Each row has a name. Each question is about the rows just above it. Places in a row count from 0.

[ 111   81 -113  -49  -70  -55  -26] -> D
[ 111   81 -113  -37  -70  -55  -26] -> H
[-67   0  24  98 -18  48 -88] -> R
tags:
[98] -> k884
[97] -> k504
[49] -> k630
[-49] -> k573
[48] -> k492
[-50] -> k80
The tag of R, keyed by place 3:
k884
Whose row is [ 111   81 -113  -37  -70  -55  -26]?
H
Whose row is [ 111   81 -113  -49  -70  -55  -26]?
D

[  3  21  22 -20   7  -3   2  13 -11  14  -5   8  30  21  12  23   0 -20
  14   3  -5  11  -7  -8  43  -2  21  -1 -16  -9 -12   9 -26  13   4  14
 -13   4 -10   6 -15  16  -3   2  -1  -2  -1   5  12 -12  -8  19  31   1
 -22  17  -1  -1  12   4]  E
[  2  11  12 -18   4  -3   1   7 -10   8  -5   4  17  12   6  13   0 -18
   8   2  -5   6  -6  -7  24  -2  13  -1 -13  -9 -11   5 -23   8   2   7
 -12   2  -9   3 -14   9  -2   1  -1  -2  -1   3   6 -10  -7  10  17   1
 -20   9  -1  -1   6   2]  F
[ -6 -43 -45  70 -15  10  -5 -27  38 -30  17 -17 -62 -44 -25 -47   0  67
 -29  -7  18 -23  24  27 -92   8 -46   5  52  31  41 -19  86 -29  -8 -28
  45  -8  34 -12  51 -34   9  -3   2   7   4 -11 -24  40  26 -41 -65  -2
  77 -36   5   3 -26  -9]  A
[ -6 -42 -44  67 -14  10  -4 -26  37 -29  17 -17 -61 -43 -24 -46   0  65
 -29  -6  18 -22  23  27 -89   7 -45   5  50  31  41 -18  86 -28  -8 -28
  43  -8  34 -12  50 -34   9  -3   2   6   3 -10 -24  39  25 -39 -63  -2
  75 -35   5   3 -25  -9]  T
[  1   9   9 -16   3  -2   1   6  -9   7  -4   4  13   9   6  10   0 -14
   6   1  -4   5  -5  -6  21  -2  10  -1 -11  -7  -9   4 -18   6   2   6
  -9   2  -7   3 -11   8  -2   1   0  -1  -1   2   5  -9  -5   9  13   0
 -15   8  -1  -1   6   2]  K
[ -6 -43 -45  72 -15  10  -5 -27  40 -30  18 -17 -62 -44 -25 -47   0  70
 -29  -7  19 -23  25  28 -92   8 -46   5  52  32  42 -19  88 -29  -8 -29
  46  -8  35 -12  51 -34   9  -3   2   7   4 -11 -24  40  27 -41 -65  -2
  80 -36   5   3 -26  -9]  G
[  1   9   9 -16   3  -2   1   6  -9   7  -4   4  13  10   6  10   0 -14
   6   1  -4   5  -5  -6  21  -2  10  -1 -11  -7  -9   4 -18   6   2   6
 -10   2  -7   3 -11   8  -2   1   0  -1  -1   2   5  -9  -6   9  13   0
 -18   8  -1  -1   6   2]  Q
[ -1  -7  -8  11  -2   2  -1  -4   6  -5   3  -3 -10  -8  -5  -8   0  13
  -5  -1   3  -4   4   4 -16   1  -7   1   9   6   7  -3  16  -5  -1  -5
   7  -1   6  -2   9  -6   2  -1   0   1   1  -2  -4   7   4  -7 -11   0
  12  -7   1   1  -4  -2]  U
key -> tag
[-11] -> k128
[-34] -> k422
[-12] -> k65
[6] -> k356
[5] -> k424
[-10] -> k210
[-35] -> k919
The tag of G, keyed by place 47:
k128
Where do [ -6 -43 -45  72 -15  10  -5 -27  40 -30  18 -17 -62 -44 -25 -47   0  70
 -29  -7  19 -23  25  28 -92   8 -46   5  52  32  42 -19  88 -29  -8 -29
  46  -8  35 -12  51 -34   9  -3   2   7   4 -11 -24  40  27 -41 -65  -2
  80 -36   5   3 -26  -9] appear?
G
[  1   9   9 -16   3  -2   1   6  -9   7  -4   4  13  10   6  10   0 -14
   6   1  -4   5  -5  -6  21  -2  10  -1 -11  -7  -9   4 -18   6   2   6
 -10   2  -7   3 -11   8  -2   1   0  -1  -1   2   5  -9  -6   9  13   0
 -18   8  -1  -1   6   2] is in which row?
Q
The row with [ -6 -42 -44  67 -14  10  -4 -26  37 -29  17 -17 -61 -43 -24 -46   0  65
 -29  -6  18 -22  23  27 -89   7 -45   5  50  31  41 -18  86 -28  -8 -28
  43  -8  34 -12  50 -34   9  -3   2   6   3 -10 -24  39  25 -39 -63  -2
  75 -35   5   3 -25  -9] is
T
Whose row is [ -1  -7  -8  11  -2   2  -1  -4   6  -5   3  -3 -10  -8  -5  -8   0  13
  -5  -1   3  -4   4   4 -16   1  -7   1   9   6   7  -3  16  -5  -1  -5
   7  -1   6  -2   9  -6   2  -1   0   1   1  -2  -4   7   4  -7 -11   0
  12  -7   1   1  -4  -2]?
U
Whose row is [  2  11  12 -18   4  -3   1   7 -10   8  -5   4  17  12   6  13   0 -18
   8   2  -5   6  -6  -7  24  -2  13  -1 -13  -9 -11   5 -23   8   2   7
 -12   2  -9   3 -14   9  -2   1  -1  -2  -1   3   6 -10  -7  10  17   1
 -20   9  -1  -1   6   2]?
F

[-11 -17   9  21  37 -43  -1 -17  -5 -17 -57 -74  27]  N
[-11 -17   9  21  37 -43  -1 -17  -5 -17 -57 -32  86]  M
[ 72  -2  10  12  36  25 -68  33  11 -18 -58  23  -3]  W
[  3  10  22 -29 -55  38 -37   9 -18  19  30 -64  35]  L
[ -39   24  -18  -38  -31  -10  -22   11   56   -6 -113    4   19]  X
[-16 -33 -33 -30   3  31  60 -10  10 -52  58 -11 -39]  P
[  3  10  22 -29 -55  38 -37   9 -18  19  30  19  35]  S
[-37 -18   8  24 -34  78  37 -32 -43  48 -13  47 -98]  Z
[ 72  -2  10  12  36  25 -68  33  11 -18 -58  22  -4]  C
Table of tags by key:
[9] -> k228
[19] -> k451
[33] -> k157
[32] -> k382
[18] -> k455
[10] -> k768
[8] -> k994
The tag of L, keyed by place 7:
k228
Whose row is [-37 -18   8  24 -34  78  37 -32 -43  48 -13  47 -98]?
Z
The row with [ 72  -2  10  12  36  25 -68  33  11 -18 -58  22  -4] is
C
Where do [-11 -17   9  21  37 -43  -1 -17  -5 -17 -57 -74  27] appear?
N
Which row holds [ -39   24  -18  -38  -31  -10  -22   11   56   -6 -113    4   19]?
X
[ 72  -2  10  12  36  25 -68  33  11 -18 -58  23  -3] is in which row?
W

[-53 -17 -25  39 -27 -12   3  -8 -18 -18   4  52  -4 -36   6 -18  -3  50]  Pusu
[-74   4 -69  26  -8  32 -52  -3  -8   9  37  31  30 -68  76   8 -26  36]  Pev
[-20  27 -50 -17  27  54 -67   6  16  34  37 -26  42 -41  82  28 -26 -19]  vameg
[  31  -31   68   15  -29  -67   83   -7  -18  -39  -46   24  -52   54
 -102  -35   33   13]  sepo
[-53 -17 -25  39  -3 -12  43  -8 -18 -18   4  52  -4 -36   6 -18  -3  50]  tur
[ 35  -7  43 -10   0 -23  38   0   1 -10 -23  -8 -22  40 -45  -9  16 -14]  Bazo
[ 56 -10  58 -17   1 -31  53   3   2 -10 -34 -17 -28  54 -64 -11  24 -23]  dovis
[-28  14 -40  -3  13  32 -47   5   9  19  28  -8  30 -32  56  17 -18  -1]  muba
[-32  11 -45   4   8  32 -47   0   4  19  28  -1  27 -45  63  17 -20   6]  Rizur
key -> tag
[50] -> k55
[6] -> k390
[51] -> k662
[17] -> k643
[5] -> k3
Join Rizur by its entry at place 17:
k390
[  31  -31   68   15  -29  -67   83   -7  -18  -39  -46   24  -52   54
 -102  -35   33   13] is in which row?
sepo
[ 56 -10  58 -17   1 -31  53   3   2 -10 -34 -17 -28  54 -64 -11  24 -23] is in which row?
dovis

[-54 -47   6  19   5  -9]  zal
[28 19  3 88 43  2]  nos
[  5 -31 -19   8   1  12]  zut
[ 47  21 -24  54  25   6]  Situ
[ 22  37  35  13 -32   2]  zifu
[ -4  -8   3  14 -67 -11]  dever
[-19  65  -4  58  67 -37]  gubi
[-14 -15  14  37 -38   7]  didap
Table of tags by key:
[35] -> k568
[23] -> k966
[13] -> k91
[5] -> k835
[4] -> k519
[22] -> k170
[-54] -> k703
Look up the entry of zifu at place 0 in the table:
k170
Whose row is [ 22  37  35  13 -32   2]?
zifu
Whose row is [-19  65  -4  58  67 -37]?
gubi

[-27 -48  19  21  39  -7  19  10 -16  61  86 -15] -> V
[  8   2   2  -2  -4   1  -1  -1   1 -14  -7   3] -> Y
[-14 -23   9   9  18  -1   7   9  -9  33  45  -6] -> J
[-27 -48  19  21  39  -7  19  10 -16  14  86 -15] -> B
key -> tag
[34] -> k124
[32] -> k78
[61] -> k699
[33] -> k854
[-14] -> k502
Join J by its entry at place 9:
k854
Whose row is [-27 -48  19  21  39  -7  19  10 -16  61  86 -15]?
V
Whose row is [  8   2   2  -2  -4   1  -1  -1   1 -14  -7   3]?
Y

[103  70 -71  68] : Nere
[46 22 80  6] : zoko
[46 22 80 46] : vizup
[ 46  22 -22  45] : Zezib
tags:
[46] -> k805
[80] -> k200
[-23] -> k947
[79] -> k119
[-22] -> k980
[-71] -> k369
The tag of zoko, keyed by place 2:
k200
Where do [103  70 -71  68] appear?
Nere

[ 113 -107   11    5  -68   95   74  -36   92   -4  -12  -67  -82 -114
   21  104  -32  104  111   77   30   77   35  -22   20  -89  -56  -16
  -40  -74   64  -59  -92] : bivu
[ -29   45    1   67   67  -53  -10   26  -61 -112   52  -92   20   68
   43  -41   55   38  -96    1   50   53    8  -68   -6   53   41   67
   58  -48  -96   25 -113] : Tesig
[  13   32  114  -14  -15  109   20  109   87 -116  -85  -46 -100   65
  112   39 -108  -41  -66  -35 -108   65   79   65   47   39  107   65
   16  -48   32   75  -64] : ponug
[  64   81 -106   24   41  -70   17  -51   -7   55   84   38   31   41
  -49 -112   26   28   67  -38   -4  -27  -69   40   43   58  -44  100
   43   70   41   91  105] : kav
[  76  -21  -64 -108   53   97  105   94 -103   70   11   58   23  -86
  -95 -107  109   29   71  -15   96  -96 -114  -89   95   72  -28  -50
  -15   10  -37  -94   71] : timu
[ -43  -47  110   27   45  -54   39   83  -69   98  111   -1   26  -90
  -70  102  -66   39   -6   37  -79  -87  -59   86  -68  -42  102  -38
   11   86  -75   63 -116] : Pez
[ -37 -108  -67  -91   49   13   46  105  114   90  112   54  -26  -23
   39   -5   95  -89  108  -52  -99  -62  -68   92  -18   17  -93   69
    5  -66  -47    2   26] : Luzi
key -> tag
[31] -> k886
[-21] -> k161
[81] -> k856
[-107] -> k337
[112] -> k535
[-108] -> k775
[-47] -> k261
[32] -> k115
Look up the entry of ponug at place 1 in the table:
k115
Whose row is [  64   81 -106   24   41  -70   17  -51   -7   55   84   38   31   41
  -49 -112   26   28   67  -38   -4  -27  -69   40   43   58  -44  100
   43   70   41   91  105]?
kav
Whose row is [ 113 -107   11    5  -68   95   74  -36   92   -4  -12  -67  -82 -114
   21  104  -32  104  111   77   30   77   35  -22   20  -89  -56  -16
  -40  -74   64  -59  -92]?
bivu
Whose row is [ -29   45    1   67   67  -53  -10   26  -61 -112   52  -92   20   68
   43  -41   55   38  -96    1   50   53    8  -68   -6   53   41   67
   58  -48  -96   25 -113]?
Tesig

[  2   2 -15 -56  -2  37   5  -7  20  -4  12  -6 -41  41  12  19  -2 -15
  19  34 -51  16  32  11  10  46  14  36   6  16  23 -29  34] = zira
[  8 -30 -61 -17   2  50 -57  26 -17  17   7 -40 -34   4 -17   9 -60   8
   4   0 -23  12   1   9 -10  51  26  62  19  30   3 -15  47] = zigo
[ -3  37 103  60 -76  49  -2  24 -40 -28  -8  43  37  16  12  43  40 -73
 -48  67  29 -56 -14  -2  -4 -36 -15   3 -34 -80  40 -19 -52] = tem
[ -5 -13   4  -5  -7 -33  12 -16   4 -10 -12   8  35 -77 -15 -20 -21  21
  -2  10  16 -12  -7   9 -15 -18 -10 -30 -18 -19 -20  30 -28] = tuzus
[ -3  36  19 101 -45 -42  77 -58 -12 -69 -81 -41  22 -24   4  -9  35 -17
 -73   1  86 -68  -4 -32  47 -96  40   6 -41 -29  55 115  33] = ruzul
[ -1 -14 -32 -34  45  17 -44  15  10  52  17 -25 -52  62  -3  -1 -30  10
  29 -62 -26  48   4  -7  -4  28 -16 -15  26  56 -32  -3  38] = bora
[-14  33 -34 -28  22  17   3 -39  34  39 -14  35 -27  13  15  11 -38  12
  -1 -11   2  64  13  12   3  -6 -22 -26  26  30  -8 -13   5] = Guvo
[ -3 -11  16  -3  -7  22 -25  30   1  20  -7  -4   7 -28 -42   9 -54  -3
  14 -30  30   4  -4 -15 -28   7  -7  -1 -23 -12 -11  10 -13] = Zigot
[-22  34  70  -7 -44  55 -37  33 -18  18 -12  14  31  77   6  43   9 -70
 -21  19  14   7   0  -3  -8 -20 -61 -41 -27 -13  14  31  -5] = Lofil
[ 45  17  62  46 -29  30  17  42  35 -11 -19 -22 -84  84 -11  23  72 -42
  23 -54  -1 -39  60 -46 -49  18  74  52 -53 -59 -13 -63  13] = Bur
[-13 -13  -2  -2  32   6  -8 -16 -12  12   8   6  -4 -12 -19  -7 -46  -4
  -3 -18  11  19 -23   2  25  -6 -23 -27  11  35  -5  38  10] = maged
Table of tags by key:
[-40] -> k970
[-24] -> k19
[-39] -> k964
[-68] -> k512
[-69] -> k376
Look up the entry of ruzul at place 21 in the table:
k512
Where do [ -3  37 103  60 -76  49  -2  24 -40 -28  -8  43  37  16  12  43  40 -73
 -48  67  29 -56 -14  -2  -4 -36 -15   3 -34 -80  40 -19 -52] appear?
tem
Whose row is [-13 -13  -2  -2  32   6  -8 -16 -12  12   8   6  -4 -12 -19  -7 -46  -4
  -3 -18  11  19 -23   2  25  -6 -23 -27  11  35  -5  38  10]?
maged
Whose row is [ -5 -13   4  -5  -7 -33  12 -16   4 -10 -12   8  35 -77 -15 -20 -21  21
  -2  10  16 -12  -7   9 -15 -18 -10 -30 -18 -19 -20  30 -28]?
tuzus
The row with [  8 -30 -61 -17   2  50 -57  26 -17  17   7 -40 -34   4 -17   9 -60   8
   4   0 -23  12   1   9 -10  51  26  62  19  30   3 -15  47] is
zigo

